Families of rows that turns and mirrors carry onto each other, the same ones carrying the whole set onto itself: the rest of each named row's family, in list order:
6 families of 3 rows:
j623: [  1 -17  -4   2   9  11 -14 -11 -16  12 -10  -2  27 -14  11  10   1   4
  -6]
j377: [  0 -24  -1  -1   7  23  -4  -2 -20   3 -15  -9  14  -2   9  22   2  17
  -1]
j459: [  2 -23 -13   1  -6 -19   2   9  -2 -12 -17   4   4  -6 -15  15   6   9
  -5]
j843: [ 13 -12   2   6  -8 -13   6  17  -2   7 -12   4   8  -4  -6  11  17  11
  -5]
j986: [-12 -38  16  12  -3  -8 -10   6   0   0   9   1  16 -14   5  16  17   1
   6]
j101: [-15 -35  -4  17  -2  -1  -8  12   0   8   3  -2  27  -8  -3   0   7   3
  12]
j118: [ 15 -13   1   5   2 -13   6  13  -6   0  -8  12   6 -21 -15  13 -10  13
   2]
j90: [-15 -40  -1   3  11   0 -14   1  -1   1  14  -4   5 -13  -5   4   7   7
  15]
j653: [  6 -17   5  -6  15   8  -4  -9 -12   3  10   4   7 -22   2  15  -7   2
  -2]
j187: [ 15 -12  -9   0  11  11 -21   3 -22   4  -7   0  11 -20   3  17  -5  19
   2]
j515: [  6  -7  12   3  21   9 -13   2 -11  11  -6  -4  19 -19   3  23  10  12
   2]
j445: [-15 -34  -9  11  -6  -2  -4  13   2   1   1  -2   7 -13 -25   8  13  19
  14]
j928: [  6 -18  -7   0  -3  -6  -5 -11 -10  -1 -24   4   5 -22 -16  21   5  23
  -7]
j852: [-10 -29  -1   7  -2  -2   1  16  -1  -9  18   5  13 -12  -9  13  -2  -4
   5]
j368: [  4 -18  -3   8   0 -18   4   1  -1  11 -28   6  18 -11 -11   3   3  13
  -1]
j619: [-15 -45   5  14   1   9  -4  13  -6   0  -6  -7  14  -4  -1  13   3  19
  19]
j453: [  3 -33   3   3  -4  -6  10   0  -6   2 -28  -1   1   0  -5  13   3  24
   2]
j874: [ -4 -26  -9   1  -3  22 -19  -6 -19   4   9  -5  12 -17   2  15   8  14
   0]

Same family as j445: j928, j874
Same family as j852: j118, j653
Same family as j368: j623, j101
Same family as j459: j90, j187
Same family as j619: j377, j453

Families of rows that turns and mirrors carry onto each other, the same ones carrying the whole set onto itself: the rest of each named row's family, in list order:
4 families of 8 rows:
j689: [  0   6 -16 -10   6  -6  -3  -9]
j894: [ -4  18   9 -12  -2   2  -5   4]
j26: [  0  17  12 -16   4   3  -6   3]
j624: [-12 -10  20  -4   2   8  -6   2]
j600: [ -7   8 -16 -14   8  -6  -6  -9]
j786: [ -1   5 -18 -18   5  -7  -8  -3]
j399: [  0   4 -16 -13   7 -13  -5  -2]
j981: [ -5 -14  19  -8  -2   7  -8   7]
j637: [-22  -2   9 -15   4 -15  -5   1]
j18: [ 9 -4 -6 -6  3 16 -9 -2]
j292: [ -8 -24  -6 -10   9  -1  -9  -6]
j108: [ -5  -1   8 -24   6   6  -8 -19]
j170: [ -8  -3   1 -23  12   6  -4 -18]
j711: [-5  0 -6 -4 -3 -4 -4 19]
j649: [ -4  -2   2   1  -5  -5 -10  16]
j289: [ -5  15  13 -15  -2  -4   0  -2]
j529: [-22  -9   4 -19  -2 -13 -10  -1]
j111: [-10 -20  -8  -5   5   2 -17  -6]
j507: [-12 -10  18  -9   0  14  -9   0]
j86: [13 -3  0 -4  7 12 -7  0]
j295: [ -7 -21 -10  -7   8   5 -14   0]
j415: [-13 -12  19 -12   0   7 -11   7]
j821: [ -2  14  11 -17   1  -1   3   4]
j252: [ 7 -5 -1 -5  4 19 -3  1]
j76: [-7 -5 -6  2  0 -5 -6 17]
j386: [ -8  -6   9 -18   9   6 -10 -20]
j595: [ 9  3 -1 -3  8 14 -4 -1]
j460: [ -9  -1   6 -21  16   8  -9 -16]
j697: [ -4  -4  -3   0 -10  -7  -5  14]
j870: [-13 -22  -9  -6   3  -1  -8  -4]
j44: [-19  -1   4 -16   2 -18 -11  -3]
j339: [-25  -3   2 -18  -1 -11  -7  -2]

Same family as j252: j689, j894, j292, j108, j415, j76, j44
Same family as j637: j26, j600, j981, j18, j711, j386, j870

Families of rows that turns and mirrors carry onto each other, the same ones carrying the whole set onto itself: the rest of each named row's family, in list order:
4 families of 8 rows:
j723: [-18  -5   1 -11  -2   3 -10  -5  -2  15  13 -12 -19 -18   2 -21  -8  13
   5]
j951: [ -4  -5  -5 -18   0   3   2   3   4   8  19 -18 -24   3  -2 -17  -5   5
  -7]
j318: [ -1   5   2 -12  21 -23 -11 -16  13  -2   5  -1  10  10  -8 -23   8  11
  16]
j554: [  9   7  -4  -2  25 -16   5  -3   9  -7   2   4   3  11  -9 -11   0  14
  15]
j244: [-23   0   3  -7   4   2   0 -12  -3  14  14 -16 -19 -13   7 -15 -10  11
   0]
j233: [  1   4  -3  -7  29 -24  -6  -9   9  -4   1  -8   9  11   8 -19  -9   9
  15]
j547: [  7   4  -5 -10  26 -19  -5 -15  20   4  12   1   4  12 -11 -23   6   5
  16]
j586: [ 10  11 -15  -3  19 -12 -16 -12  18   0   8   6  13   1   3 -24   0  12
  11]
j608: [-12   9  -7 -14  -6   3  -4  -2   3   9  19 -13 -12 -14  11 -17   1  14
 -10]
j519: [-12   1  -5 -16  -2   2   4  -4   6  17  22 -21 -18   3  -2 -20   3   3
  -6]
j680: [  7  12  -7   2  22 -16  -2  -9  10 -10  -1   4   3   4 -10  -8   1   5
  13]
j498: [ -4  -1  -2  -5  -4   5   5  -4   5  14  26 -19 -17   1  -2 -14   2  -2
  -6]
j411: [  5   8   0  -6  16 -24  -8 -13  14  -1  11   6   6  12 -13 -22   5  14
  13]
j892: [  1   2  -7  -2  34 -18  -9 -17  11   2   2   0   6   4   7 -17 -12  14
  16]
j528: [  0   1  -4  -8  37 -14 -10 -10   6  -5   4  -4  12   0   6 -14  -7  11
  17]
j476: [  3   9  -9   4  13 -17 -15 -10  14  -2  10   3  16   4  -1 -27  -7  16
  17]
j307: [-11   6  -1 -21  -3  -1  -5   0   5  11  27 -17  -6 -11  11 -15  -1   9
  -8]
j799: [ 12   2   0 -10  24 -19 -11 -12  16  -1  14  -2   9   8  -3 -26  12   7
  11]
j688: [-19   2  -1  -5   0   6  -4 -10  -5  16  16 -11 -11 -16   4  -6  -8   9
   0]
j7: [-13  -8  12  -9   6  13   6  -3   0   6  16 -21 -11  -7   6 -16   3  11
   2]
j667: [ -8  -9   4 -11   2  14   4   2   5   4  22 -16 -13 -12   8 -25  -2  12
   6]
j271: [ 10   5  -4   2  32  -9   1  -9  16 -10   2   1   2   1  -6 -13   1  11
  18]
j735: [ -8  -1  -5 -24  -1   4  -2   2   4   7  23 -12 -14 -14   7 -12   2  20
  -6]
j846: [-13  -1   4  -7   2  15   9   1   4   1  16 -20 -17  -9   0 -18   2   7
   2]
j893: [ -7  -6 -11 -13   0   6   5  -4   2  16  25 -15 -20   1  -1 -14  -9   1
  -2]
j56: [  8   8 -15   3  21 -17 -18 -15  11   1  12   4  11   0   2 -19  -7   2
  10]
j818: [  8   9 -12  10  13 -13 -15 -12  12  -3   1   0  12   4   0 -23  -2   6
  14]
j383: [  0   3  -8   2  27 -17  -3  -6   7  -1   1  -3  11  10   3 -18 -15  14
  20]
j379: [ 10   0  -6   4  30 -10  -3 -13   7  -2   3   1   2   5 -12 -10   6   4
  16]
j596: [ -8   3  -6 -21  -6  -3  -9   2   4   8  19 -12 -20 -15   0 -15  -2  14
  -7]
j46: [ -9 -10   2  -8   2  16   2   3  -1   5  11 -17 -19  -7   3 -24  -7   7
   4]
j103: [-14  -7  -2  -5  -1   2  -3 -12  -2  19  20  -9 -22 -14  -1 -14  -5  12
   3]

Same family as j498: j528, j307, j799, j688, j7, j56, j379
Same family as j892: j244, j547, j586, j608, j519, j271, j846

Families of rows that turns and mirrors carry onto each other, the same ones carrying the whole set onto itself: the rest of each named row's family, in list order:
8 families of 4 rows:
j144: [  4   5   0  13   3 -15   7   9  -5   8 -13  -4]
j655: [  0   6  -1  15   3 -14   6  10  -6  13 -10  -1]
j153: [-14  12  10   8  -7  14 -21   4   0  15   0   8]
j93: [  7   0   0   9 -30  11  -2  -1   4  -8  -4  -2]
j798: [ -7  20  12  15 -23  14 -12   3   6   1  -3   0]
j508: [ 10 -11   0  -6 -11   7 -13  -3  -4  -7  -8   0]
j636: [  0   8  -1  18  -2 -13   9  11  -4  11 -10  -2]
j185: [-18  -7 -11   2  -4   9  -6   8  -6  -2 -14  -3]
j726: [  9  17  12   0 -17   9   0   5  10 -12  -4  -5]
j803: [  6  12   4   7  11   1 -14  12 -14   9   1   5]
j725: [-8 -5  2 -5  4  2 -2 -5  2 14  2 16]
j441: [ -2   5  12  -4   2  10 -26  -1  -4   2  -8   2]
j338: [  6  13  14   2 -14  10 -17  -2   3 -12 -10  -5]
j834: [-19   5  11  19  -3   4   5  -4  -1   9   6  12]
j184: [  8  -4   5  -9   0  -1   1 -10   5  -7  -6   6]
j217: [-11  -5 -10   2  -9   9  -4   7  -3 -11 -17  -7]
j39: [ -9   0  -2  14 -26  14  -5   4   1  13   4   8]
j154: [ -7  10  13  20 -13   3  12  -7   4  -9   0   2]
j293: [-12   7   2  11 -15   6   9  -2  10  14   6  14]
j747: [  4   8   4   7 -19   3  12  -7  13  -8  -1   4]
j877: [ -6 -12  -3  -1  -8  10 -16   1  -6  14   0   9]
j707: [ -9  20   9   9 -19  13   0  11   9  10   5   6]
j858: [ 0 21  3 19 -3  5 -7 15 -8 13  5  6]
j276: [ 11  24   4  20 -10   3  -2  12  -5  -2   0  -2]
j439: [-11  -5  12   4  12   0  -3  -8  -7   2  -1  10]
j907: [ 17  15   5   8   3   0  -9   9 -10  -6  -4  -3]
j231: [-11   8   8  -5   2  10 -13   9   1  18   3  11]
j29: [-16   0 -10   9 -16  11   1   9   0  -8 -14  -6]
j857: [-22  -2 -11   8 -11  12  -3  10  -3   1 -12  -2]
j413: [  2   0  14   6   2  -1   4 -11  -2 -17  -6   0]
j105: [  7   5  11 -14   4   6 -13   3   1  -4  -6   1]
j944: [  4   7   0  16  -1 -14   9  10  -4   6 -13  -5]

Same family as j105: j726, j707, j231
Same family as j747: j725, j184, j293
Same family as j857: j185, j217, j29
Same family as j413: j834, j154, j439
Same family as j803: j858, j276, j907

Families of rows that turns and mirrors carry onto each other, the same ones carrying the whole set onto itself: the rest of each named row's family, in list order:
4 families of 4 rows:
j258: [-10   5   4  20   4  -2 -14  -8 -11 -14  17  20   5   6  12  11   7  18
  -8  32  -9  14  -9  -7 -18]
j224: [ -5   3  -2  20  -2  -6 -16   1  -9 -10  16  24   4   6   8   9   8  15
  -6  30 -12  16 -12  -7 -23]
j42: [ -1  -4   8  14  -7 -17 -21 -13   0  -5  30  14   4  10   1   6  13  -6
 -32  12   7   4  -4  -1   3]
j990: [  6 -10  10  16  -7   0 -12  12  20 -13   5  14  -2   4  -2  18   8 -10
 -15   2  -9  14   7  17  21]
j68: [  4   0   0   5 -13  19 -10   4   8  -3 -10  24   1   4  12  11   5   9
  -1  10 -27   0   2  -7   0]
j863: [ -1   3   1   5  -6  25 -12   2   8  -5  -8  22   2   5  10   8  10  14
   3   7 -22   5   1  -6   2]
j180: [  1 -11  10  15 -10  -3 -12  13  15 -16   5  15  -5   5  -4  12   7 -11
 -16   2  -9  17  11  19  19]
j840: [ -1  -6  16  17  -8 -13 -20 -12  -2  -7  32  10   1  12   1   9  15  -2
 -34   9   4   5  -6   1   5]
j795: [  6 -12   7  13  -8  -1 -11  11  18 -18   4  13  -5   2  -1  13   9  -8
 -15   6  -7  15  12  21  20]
j203: [  1   0  -1   5 -12  20 -15   4   9  -2 -12  21   3   5   6  10   4   8
   2   6 -24   4   2  -5  -1]
j971: [  4   3  -1   5  -8  22  -9   6   9  -2  -9  19   1   3  10   6   5  10
   1  10 -27   5   0  -1  -3]
j298: [  0 -11  12  16  -6   4 -13  13  16 -17   7  13  -6   5  -7  15  14  -6
 -14   1 -13  16   8  17  21]
j427: [  1  -3  11  15  -6 -18 -22  -8  -1  -4  29  15   0   7   1   8  14  -2
 -34  10  10   8  -7   4   4]
j526: [ -9   4  -1  17   0  -4 -14  -5  -9  -9  14  20   6   5   7   9   7  14
  -3  33  -8  16  -9  -8 -23]
j323: [  5  -3   7  14  -7 -16 -23 -12   3  -4  29  14   3  13   0   7  17  -3
 -30  10  10   6  -7   2   2]
j152: [ -6   4  -2  16   3  -5 -14  -8  -8  -9  15  24   1   8   8  11   7  15
  -8  32 -12  13 -13  -9 -21]

Same family as j990: j971, j427, j152
Same family as j68: j224, j795, j323

Families of rows that turns and mirrors carry onto each other, the same ones carrying the whole set onto itself: the rest of each named row's family, in list order:
5 families of 6 rows:
j660: [  1   8  18   5  27  -7  -5   8  -9  19 -12  -1  15  -4]
j340: [  4  -1   2  15   0   1 -12  -6   6   5   2  14  26  -3]
j694: [-6  5 12 -6 10 24 12 18  4  2 -1  1 19  9]
j100: [ -1 -11  -2  10   5   5  10   5 -10  10  10  20   3   9]
j452: [  0  -9   3   5  26 -11   7   7 -16  12   3   4  19   8]
j202: [  7 -10 -17   8   5  13   5  15  -5   4   7  -6  13   7]
j193: [-8 -5  5 -9 17 15 18 17 -8  4  0 -2 15  7]
j352: [ -4 -12   3  -9  21  10  15  16  -7   6  -6  17  11   1]
j934: [-10   6  26   0  15   6  -6  11 -14   7  -8   4  16  -3]
j771: [ -1  15  11   2  11  17   0   6  11  16 -15  -7  10 -12]
j754: [  0 -13   1   3  15   5  -6  20 -20  -1   2   1  21   5]
j668: [  1   5  10  -2  17  12  -1   9   8  16 -20  13   6 -15]
j842: [ 11  -8 -13  17   3   1 -15   4  -3   7   1   0  18  -5]
j131: [ 3 15  5  5  2 22  2  6 19 11 -6 -1 16 -3]
j395: [ -4 -14  -2   7   8  -2   6   1 -15   2  12   9  19   8]
j930: [  4  -5 -18   8   4   9  12  -4   9  11   5  -1  14  -1]
j558: [  9   1  -4  16  18 -13  -4  -7   0  21  -2   2  16  -3]
j478: [ 5  6  6 17  2  7 -5 -2  5 20 -3 15 -2 -7]
j567: [ -5   7  23   4   9   7 -14   7  -2   4  -7  12  26  -3]
j745: [ 11   9  -6  13   3  16 -10  12   7  13  -8 -11   8  -8]
j724: [  8 -11 -14   6   9   6   8  -2  10  14  -4  17   9  -7]
j158: [ -6   4  23   2  13  12   2  15 -11  13  -5  15   0   1]
j409: [  0   3   8  -1  14  20  -1  29  -9   5  -7 -10  11   3]
j61: [  4   5   3  17   2   0 -13 -11   4  15  -2   5  13 -12]
j985: [-1  6 10 -1 26  6 16 18 -7 17 -2 -8  8  9]
j865: [  8  16   3  10  18   4   5   4   8  26  -8 -10   5  -2]
j179: [  3   5  12   8  12   7 -21  16  -8   8 -14  -3  16 -10]
j490: [  2  -2 -10   4   1  18  13   6  12   4   8   4  20   9]
j465: [  7  -1 -13  10  16   0  18   4   1  19   7  -5   8  10]
j922: [-5 -9  8  4  8  4 -2  6 -8 -3  7 16 29 10]

Same family as j202: j754, j842, j745, j409, j179
Same family as j558: j660, j452, j985, j865, j465
Same family as j61: j193, j934, j771, j395, j930
Same family as j158: j100, j352, j668, j478, j724

